Turns in one plane each, and the order they were made in; the first pair answered:
R (before -> after):
13.5, 2.2, -12.8, -14.3, -40.8, 17.2, -0.2, 11.3, -13.3, -2.6, 10.9, -0.9, -8.8, 5.0, 3.2, 8.6, 6.0, 9.0, 30.2, 18.3, 6.2, -7.7 -> 4.8, -9.4, -9.9, -18.3, -42.9, 9.2, -10.0, 2.7, -5.2, 0.9, 22.0, -1.0, -14.0, -6.8, 3.5, 5.0, 14.0, -3.6, 28.6, 15.2, 4.7, -7.8
-11.9, -14.6, 6.5, -5.6, -9.0, -12.3, 5.5, -5.3, -13.9, 3.5, 3.8, 4.1, -18.8, 5.3, -13.5, 3.6, 16.5, 2.8, 24.5, 26.9, 11.0, -18.0 -> -5.9, -6.5, 3.5, -2.4, -8.2, -7.5, 12.2, -0.9, -20.0, 1.3, -1.1, 6.0, -13.4, 13.0, -13.1, 8.5, 10.9, 11.0, 26.9, 28.2, 13.0, -17.2
9.9, -2.6, 2.7, 0.4, 2.8, 0.4, -16.0, 11.0, 9.0, 2.9, -17.7, -6.3, -12.0, 1.0, 3.4, -17.9, 9.3, 14.5, -23.6, 1.6, -14.5, -12.2 -> 7.2, 11.8, -6.2, -9.1, -2.0, 9.1, 21.3, -3.3, -2.1, -7.0, 0.6, 3.1, 26.0, 20.0, 12.1, 11.3, -15.8, -2.4, -2.5, -10.2, 1.2, 5.7
-17.7, 5.4, 4.3, 8.9, -12.7, -5.3, -22.6, 5.8, -17.3, 4.9, -4.8, -5.6, -26.6, -10.7, -3.2, -6.7, 17.6, 5.0, 1.0, 7.4, 16.0, -1.4 -> -14.0, 22.0, -3.5, 7.4, -15.2, 5.8, 4.6, 5.6, -27.8, -2.6, -0.9, 0.6, -2.5, 9.0, 2.4, 11.6, -2.3, 4.5, 14.8, 3.7, 25.4, 8.5
J (before -> after):
4.3, 24.9, -4.1, -21.8, 3.8, 24.3, 13.9, -6.1, -5.4, 0.6, 1.9, -1.6, 34.4, 11.2, 32.1, 32.3, -21.9, 4.9, -5.8, -14.7, 12.2, -15.5 -> 10.0, 18.6, -4.7, -26.4, -16.9, 24.3, -7.2, -2.8, -3.7, 5.1, 5.9, -7.9, 14.8, 6.2, 36.5, 24.8, -15.8, 14.4, 6.0, -6.5, 18.6, -32.7
13.2, -4.2, -8.3, -3.8, -21.5, 14.2, -17.3, 4.7, -2.3, -9.5, 11.5, -6.1, -5.5, 7.0, 11.0, 2.4, 2.5, 8.3, 11.9, 6.2, 4.8, -9.4 -> 14.4, -3.3, -5.6, 6.0, -9.5, 11.7, -19.9, 14.7, -5.1, -8.4, -2.6, -7.0, -12.7, 6.1, 1.4, -7.4, 9.1, 18.5, 1.7, 9.8, -2.5, -6.6
0.8, 9.9, 5.3, 11.5, -4.5, 0.2, -3.8, -10.0, -9.1, 0.2, 2.4, -0.6, -12.1, 2.9, -7.0, -3.2, 0.6, 3.1, 3.5, 9.2, 7.5, -15.2 -> 0.1, 10.5, 6.2, 16.1, 4.0, -1.3, -0.6, -7.7, -10.7, -1.1, -1.1, 0.3, -11.3, 3.6, -11.0, -5.1, 1.2, 3.9, -1.8, 9.1, 3.7, -11.4
-2.4, 6.0, -12.4, -5.6, -23.0, 6.3, 11.3, -4.4, -13.5, -4.8, 13.4, 0.3, -0.1, 6.6, 5.1, 12.1, -11.3, 0.2, 25.5, 4.8, 19.8, -0.4 -> 2.3, 4.4, -11.0, 0.5, -26.7, 5.9, -3.3, 3.6, -14.5, -1.2, 6.5, -2.2, -15.5, 1.4, -0.2, 2.2, -5.2, 10.7, 25.2, 12.5, 17.1, -8.4
P (before -> after):
8.7, 20.5, -21.9, 12.8, 8.2, 31.4, 8.1, 2.8, 0.8, -2.0, -17.0, 8.2, 11.2, 27.9, -3.4, 8.4, -7.5, 7.5, 1.4, -8.9, -4.6, -0.5 -> 7.8, 18.1, -23.8, 8.2, -1.8, 31.6, 9.7, -4.0, 0.8, -2.6, -5.6, 10.0, 13.5, 28.9, -1.2, 14.7, -11.1, 1.5, 14.0, -10.7, 3.1, -0.4
23.3, 12.6, 19.1, -5.1, 6.9, -2.9, -16.6, 9.0, 24.8, 2.2, -5.3, -14.9, 3.1, 3.9, 33.0, 1.7, 28.0, -7.7, -19.2, -15.1, 8.5, -5.0 -> 20.5, 10.7, 15.1, -12.4, -7.0, -4.6, -14.6, 0.1, 23.5, 1.5, 9.7, -12.5, 6.4, 4.2, 37.0, 10.0, 23.6, -17.4, -4.5, -17.2, 18.9, -5.3
20.3, 11.0, -9.1, -6.3, -6.0, 24.6, -3.9, -5.5, -6.2, 4.5, -11.4, -7.1, 9.9, 3.0, 27.8, 14.8, -10.5, 8.3, -18.4, -11.5, 10.2, -11.6 -> 17.4, 7.4, -14.7, -9.0, -20.8, 22.3, -5.6, -10.9, -11.7, 5.7, 5.2, -6.2, 4.3, -1.4, 22.9, 18.9, -10.1, 1.5, 3.4, -7.1, 23.2, -10.7
Z (before -> after):
23.0, 3.8, -6.5, -7.4, -18.4, 12.1, -7.3, 1.4, 5.0, -2.0, 9.0, -6.5, -7.5, 7.4, 4.8, 9.6, -4.1, 4.0, 10.4, 4.1, 3.1, -1.5 -> 15.4, 2.4, -7.0, -4.5, -16.6, 7.1, -0.8, -3.3, 2.9, -2.8, 17.8, -2.6, -5.2, 4.0, -5.5, 12.5, -3.8, -6.5, 19.1, 3.2, 4.9, 9.7
-27.0, -22.7, 11.8, 7.4, 4.2, 0.9, 7.9, -16.3, 4.8, -7.9, -17.0, -0.4, 6.0, -4.1, -14.7, -8.1, 18.5, -15.7, -19.4, -0.6, -2.4, 5.0 -> -15.5, -19.2, 12.8, 5.1, -0.1, 9.2, -3.1, -7.5, 5.0, -8.3, -31.2, -4.5, -0.8, 0.6, -4.1, -15.2, 19.7, 1.6, -28.0, 1.5, -6.0, -11.5
-3.4, 15.1, -2.6, 6.5, 16.3, 4.6, 1.1, -1.4, 9.1, 1.5, -14.5, 16.4, 14.7, -5.5, 12.0, 2.0, -8.9, -2.5, -15.3, -9.3, -9.1, -7.5 -> -0.7, 18.1, -5.6, 23.1, 11.7, 3.2, -2.3, 10.9, -4.3, 2.1, -20.3, 15.8, -0.4, -5.2, -6.7, -3.3, -4.6, 9.3, 0.3, 3.8, -3.6, -2.3

Between the rows of a pair lie 2 to 3 turns.
-29.7, -25.7, 26.8, 3.5, 18.4, -37.1, -9.2, -12.5, 20.2, 19.2, 19.8, 2.9, -8.3, -40.0, -15.8, -16.8, 31.2, -38.7, -18.0, -1.1, -7.6, 8.7 -> -7.0, -6.7, 31.5, 0.4, 35.8, -16.7, -14.0, 11.0, 22.5, 17.2, -25.3, -2.9, -2.3, -18.0, 9.3, -25.1, 27.1, -1.7, -59.2, -5.4, -27.5, -14.6 -> J Z J
-3.1, -11.6, 3.1, -25.0, 3.7, 5.1, -13.0, -23.6, 26.9, 2.0, 16.4, 9.3, -19.7, -21.3, 13.2, -7.0, 20.4, -15.4, -14.6, -20.6, 1.4, -20.6 -> 15.1, 26.2, -14.3, -1.1, -7.2, 27.4, 21.3, 1.0, -16.3, -7.8, 5.3, 15.2, -5.3, 17.9, -2.4, 14.1, -8.7, 18.7, 27.3, -4.6, 25.3, -2.9 -> Z R
1.2, -15.9, 1.3, -15.9, -0.4, 1.2, -11.9, 6.1, 0.5, -0.9, -11.6, 12.1, -14.8, -23.3, -2.8, -5.2, -6.9, 4.5, -1.5, 18.1, -14.8, -15.4 -> -7.1, -16.7, 2.4, -22.0, 8.4, -1.3, 1.5, -6.8, 5.6, -3.7, -2.1, 17.6, 2.0, -24.5, 0.1, 2.0, -10.9, -13.4, -7.5, 6.9, -16.7, -4.8 -> P Z Z
-3.9, 9.1, -6.3, 17.6, 5.3, -15.9, 15.2, 12.0, -20.0, 3.3, -8.1, -5.5, -17.7, -21.1, -15.6, -12.4, -6.5, -6.9, 26.0, -0.2, 2.5, 20.6 -> 1.5, 8.8, -0.4, -18.1, 10.0, -4.9, 16.2, -4.3, 5.2, 0.6, -11.5, -8.3, 11.0, -13.2, 33.9, -3.4, -15.7, -18.0, -11.6, -25.7, -10.0, -2.4 -> J Z
-4.4, -14.6, 13.7, -22.3, -20.1, -18.8, -9.8, -22.5, 32.5, 10.4, 5.1, -6.4, -20.8, -15.8, 5.7, -19.3, 15.8, 1.7, -8.5, -17.2, 18.1, -29.2 -> -5.3, -5.9, 7.4, -31.3, -29.5, -11.6, 8.0, -31.1, 27.0, 5.9, 18.3, -1.8, -0.3, -3.5, 14.7, -1.7, -0.2, -6.4, 6.7, -24.3, 28.4, -23.2 -> R P R
-10.6, -22.5, 4.6, -47.3, -22.1, -8.8, 1.1, -25.6, 24.7, -9.7, 4.6, -1.1, 36.1, -4.1, 28.0, 12.9, -1.8, -17.0, 4.2, -19.5, 5.9, -22.2 -> -12.8, -7.4, -3.4, 18.3, -7.2, -19.6, 13.4, 13.2, -24.2, -9.8, -15.0, 5.2, 4.3, -0.4, -52.3, -3.0, 5.6, 15.5, 45.7, 19.3, 16.1, 22.6 -> R Z R
25.0, 13.9, 1.8, -12.3, -20.3, -5.3, -20.2, 3.4, 6.9, 21.0, -3.4, 5.9, 0.6, 0.7, 23.2, -0.4, -0.7, 8.5, -25.6, -8.1, 1.3, -35.2 -> 18.1, 6.6, 2.8, -18.6, -22.3, -10.4, -20.0, -7.1, 12.5, 21.5, 8.6, 6.8, 2.6, -6.8, 24.1, 2.0, 0.5, -5.5, -23.1, -12.0, 2.9, -32.9 -> R R
11.7, -1.6, 7.5, -28.3, -17.9, -4.1, -11.8, -14.3, 25.3, -11.3, 21.7, 6.5, 3.6, -8.0, 2.7, 16.0, 6.3, -14.4, 34.4, -9.0, 29.9, -8.0 -> 29.2, 14.6, 3.2, -14.4, -20.2, 8.8, -14.7, 9.7, 7.9, -13.1, -3.2, 3.3, -6.4, 7.7, -0.8, 11.1, 1.4, 21.2, 37.9, 4.0, 31.5, -15.5 -> R R J
0.2, -7.5, 1.9, 1.8, -7.3, -8.8, -14.6, 5.4, 10.2, 14.8, -8.0, -3.4, -29.9, -6.5, 3.1, -12.2, 20.6, 3.6, 0.0, 2.7, -2.3, -27.5 -> -10.8, 3.1, 3.4, -0.5, 20.5, -8.6, 29.3, -7.6, 9.7, 7.8, -4.6, 7.7, 15.7, 4.7, 1.8, 6.2, 2.5, -21.3, -12.2, -16.2, -7.9, 3.1 -> J J J
-1.1, -6.0, 14.7, -5.7, -1.7, -5.7, -22.9, 2.1, -7.7, 0.9, -17.4, 6.4, -32.3, -1.2, 4.9, -1.8, 6.5, 13.2, -26.2, 20.9, 5.6, -26.9 -> -3.3, 8.0, 11.2, 15.0, 9.7, -4.4, 2.0, 11.0, -26.9, -4.1, -22.2, 13.8, -20.6, 10.0, -19.9, 4.1, -2.1, 18.1, -12.8, 26.1, 10.2, 0.3 -> J P Z
2.0, 13.0, -3.9, -4.0, 1.1, 10.2, 13.1, 4.4, -3.4, -6.1, -10.6, -3.1, 21.2, 17.2, 11.0, 1.2, -12.9, 8.9, -0.8, -3.5, -4.0, 8.1 -> 7.1, 7.7, -5.5, -11.7, -17.6, 9.9, -0.4, 2.4, -1.2, -3.6, -2.4, -6.0, 9.5, 14.3, 18.7, 1.6, -11.4, 11.7, 12.6, 1.3, 3.9, -6.2 -> J J
15.0, 10.9, -13.2, -11.0, -6.6, 8.0, -37.5, 10.8, 13.2, 10.5, -27.1, -7.6, -11.1, 4.1, 6.5, 1.9, -27.4, 5.2, -7.6, 17.8, 8.2, -18.8 -> -8.9, 7.9, -14.4, 12.4, 17.4, -10.9, -7.5, 2.0, 2.4, 8.1, -12.1, 4.1, -0.1, -6.9, -36.7, 6.0, -26.8, -21.4, 6.8, 18.1, 10.2, 26.5 -> J Z
8.3, 8.1, -2.6, 23.2, 2.5, 6.1, -10.1, 33.5, -9.5, -1.0, -26.3, -8.2, -21.5, 2.0, -24.2, -1.9, 6.7, 38.3, 13.2, 15.4, 2.6, 1.6 -> -22.0, -14.6, -1.3, -7.1, -9.2, -11.0, 6.2, -16.7, 12.3, -2.9, 34.5, 0.9, 6.3, -18.2, -11.5, 21.0, 1.1, -28.6, 30.3, -8.8, 14.3, 17.7 -> J R J
-8.2, -13.7, 9.2, -8.7, -10.2, 5.2, -0.7, -9.7, 8.4, -1.3, 33.0, 8.6, 6.2, 5.1, 13.4, 13.2, -11.8, -13.4, 11.8, -4.3, 9.9, 9.1 -> 3.7, -7.4, 8.2, 16.6, -6.7, 7.6, -13.8, 18.6, -7.2, -0.1, 7.5, 6.5, -22.2, 7.6, -10.1, -2.9, -1.5, 20.1, 16.9, 17.2, 8.1, 7.0 -> P R
-1.8, 3.9, -9.4, -26.6, -13.6, 12.3, 15.1, -19.6, 6.4, -5.3, 10.8, -1.4, 22.3, 11.8, 29.8, 15.5, -13.0, -18.4, 6.1, -15.7, 10.1, 0.0 -> 11.1, -4.9, -7.4, -11.7, -27.0, 9.9, -28.4, 4.6, 3.9, 2.4, -10.1, -11.8, -27.6, 0.3, 16.7, -12.8, 9.9, 16.2, 6.8, 7.4, 6.2, -25.4 -> J J
10.8, 14.2, 0.3, 9.1, 4.8, -15.2, -0.2, 3.4, -31.4, 2.0, -20.7, 23.3, 3.3, -22.0, -25.1, -6.6, -5.4, 6.2, 19.9, 15.0, -8.3, 24.9 -> 9.3, 18.4, 0.5, 5.3, 12.4, -13.6, 10.2, -0.1, -29.6, 0.5, -20.7, 26.5, 17.0, -17.1, -19.7, -1.6, -10.1, 0.5, 10.1, 7.8, -11.4, 30.8 -> J P
-1.2, 4.2, 11.4, 9.8, 30.4, 7.1, 6.6, 6.0, 7.4, 0.2, -16.1, 3.3, 12.9, -6.5, 1.5, -2.8, -4.3, -11.9, -41.2, -15.9, -15.6, 2.2 -> -6.7, 2.4, -1.6, -3.0, -10.0, 6.5, 14.2, -14.4, -1.2, -2.5, 27.8, 7.6, 17.6, -4.5, 4.3, 21.7, -18.2, -31.0, 12.5, -12.9, 15.9, 5.3 -> Z R J
-4.9, 8.4, 9.8, 1.4, 19.7, -3.3, -1.9, 7.2, -3.9, 1.1, -13.7, -9.4, -20.6, 0.4, -10.1, -11.9, 7.4, 13.4, -2.5, 9.4, -5.7, 20.3 -> -7.3, 1.9, 11.1, -25.9, 11.9, -0.3, -0.8, -14.4, 14.2, 0.9, 1.8, -10.2, -2.4, -1.1, 20.6, -0.8, 1.3, -6.5, -12.2, -6.8, -6.5, 7.5 -> R Z R
-7.4, -22.8, -15.1, -12.0, -6.2, -23.3, -33.5, 6.3, 14.9, 11.4, 7.5, 4.5, -26.3, -29.6, -25.0, 4.3, 20.9, -28.8, 13.7, -2.5, 4.5, -6.6 -> 15.5, 24.9, -28.2, -7.1, 2.9, 11.2, 19.4, 24.4, -13.8, -4.6, -18.4, 11.5, 23.5, 24.9, -9.9, 36.6, -20.1, -0.9, 17.0, -8.4, 12.3, 6.8 -> P R J
-20.2, -25.4, 10.8, -8.6, 4.1, -1.1, -6.9, -30.4, 8.8, -1.8, 22.8, 4.4, 16.1, -18.7, 1.6, 20.6, -2.4, -19.6, -6.8, -3.9, -11.7, 13.0 -> -5.1, -10.8, 11.3, -15.1, 9.8, 15.7, -3.3, -21.5, 8.6, -5.2, 0.3, 2.5, 28.1, 0.2, 22.8, 24.3, -12.2, -1.6, -25.9, -10.4, -19.4, -1.8 -> R P R
26.5, 8.3, 8.2, 1.8, -1.4, 21.9, -17.1, 23.5, -3.1, 10.2, -25.4, -9.7, -22.3, 15.6, 17.7, -16.6, 8.0, 42.2, -12.0, 15.0, -1.8, -30.2 -> 20.9, 18.5, 7.6, -15.0, 15.0, 28.1, 22.0, 5.5, 4.0, 2.0, -16.4, -0.6, 26.8, 30.4, 37.3, 7.9, -13.0, 16.4, -25.7, -10.3, -4.7, -14.4 -> J P
2.1, -3.5, 4.7, 7.1, -8.9, -0.8, 37.2, -9.9, -19.3, -6.6, 12.1, 8.0, 14.5, -3.5, 0.3, 17.7, 0.9, -3.6, 14.1, 5.4, 5.0, 14.3 -> 1.3, -15.1, 14.1, 19.3, 10.0, -9.6, 15.4, 3.0, -9.8, -0.3, -9.2, 3.8, -10.9, -18.7, -10.6, -8.7, 23.1, 8.2, -15.0, 10.7, -15.1, 8.0 -> P R P
5.7, -1.7, 9.6, -10.4, -4.6, 4.5, -18.3, 4.1, 4.5, -0.4, -14.5, 5.3, -23.9, 1.4, -4.4, -2.3, -6.8, 19.6, -2.6, 11.7, -2.6, -8.3 -> -8.0, -11.1, 15.0, -12.0, 10.5, -7.5, -14.6, -6.4, 13.5, 0.9, -6.8, 7.7, -18.9, -11.6, -10.9, -5.6, 0.2, -0.2, -14.0, 4.3, -10.6, 4.6 -> J R R
-7.8, 7.9, -8.1, -6.2, 2.8, 1.8, 15.7, -7.3, 0.9, 0.0, 15.0, 4.9, 26.7, 14.5, 7.2, 21.1, -15.8, -12.5, 1.5, -7.4, 8.5, 13.4 -> 1.4, -9.2, -2.5, -4.7, -15.3, -4.1, -33.3, 5.1, 9.4, 10.2, 5.5, -8.6, -20.3, -3.6, 7.3, -4.6, 9.7, 9.0, -2.9, 8.4, 4.2, -18.3 -> J R
6.4, 21.2, 13.2, -14.4, -19.9, 4.4, -17.2, -3.0, 14.7, -4.5, -3.9, -10.7, 9.8, 9.2, 18.5, 9.8, -8.2, 3.7, -15.7, 10.8, -4.6, -5.5 -> 5.3, 20.2, 15.1, 4.7, -11.2, 0.0, -23.0, 9.7, 7.1, -3.6, -16.1, -12.5, -6.4, 3.6, -2.2, -2.1, 1.5, 16.0, -16.8, 21.9, -10.0, 0.9 -> P J J
2.6, 0.4, -10.7, -12.2, -16.6, 0.4, -10.6, -0.5, 11.9, 20.8, -18.9, -19.0, 3.3, 0.9, 14.5, 11.8, -14.8, 29.3, -30.6, -6.4, -26.4, -10.4 -> -9.3, 2.3, -15.9, 20.9, -10.3, -12.3, 4.6, 7.4, -11.5, 19.9, -10.5, -10.7, -8.0, -4.2, -35.8, 10.0, -11.6, 26.8, 3.4, 10.1, -15.0, 24.9 -> J Z
-29.3, -36.8, 4.8, -4.6, -50.9, -16.2, -15.8, -2.5, 1.2, 0.3, -0.8, 10.1, -18.3, -28.6, -18.0, 0.3, 14.6, -26.8, 25.5, 13.7, -2.9, 8.9 -> 6.7, 5.1, 3.9, -3.2, -26.5, 21.2, 4.2, 33.2, -10.9, -8.0, -63.6, 6.3, 9.5, 19.4, 12.8, 3.3, -10.4, 27.2, -17.8, 8.1, -20.9, -8.4 -> Z R J
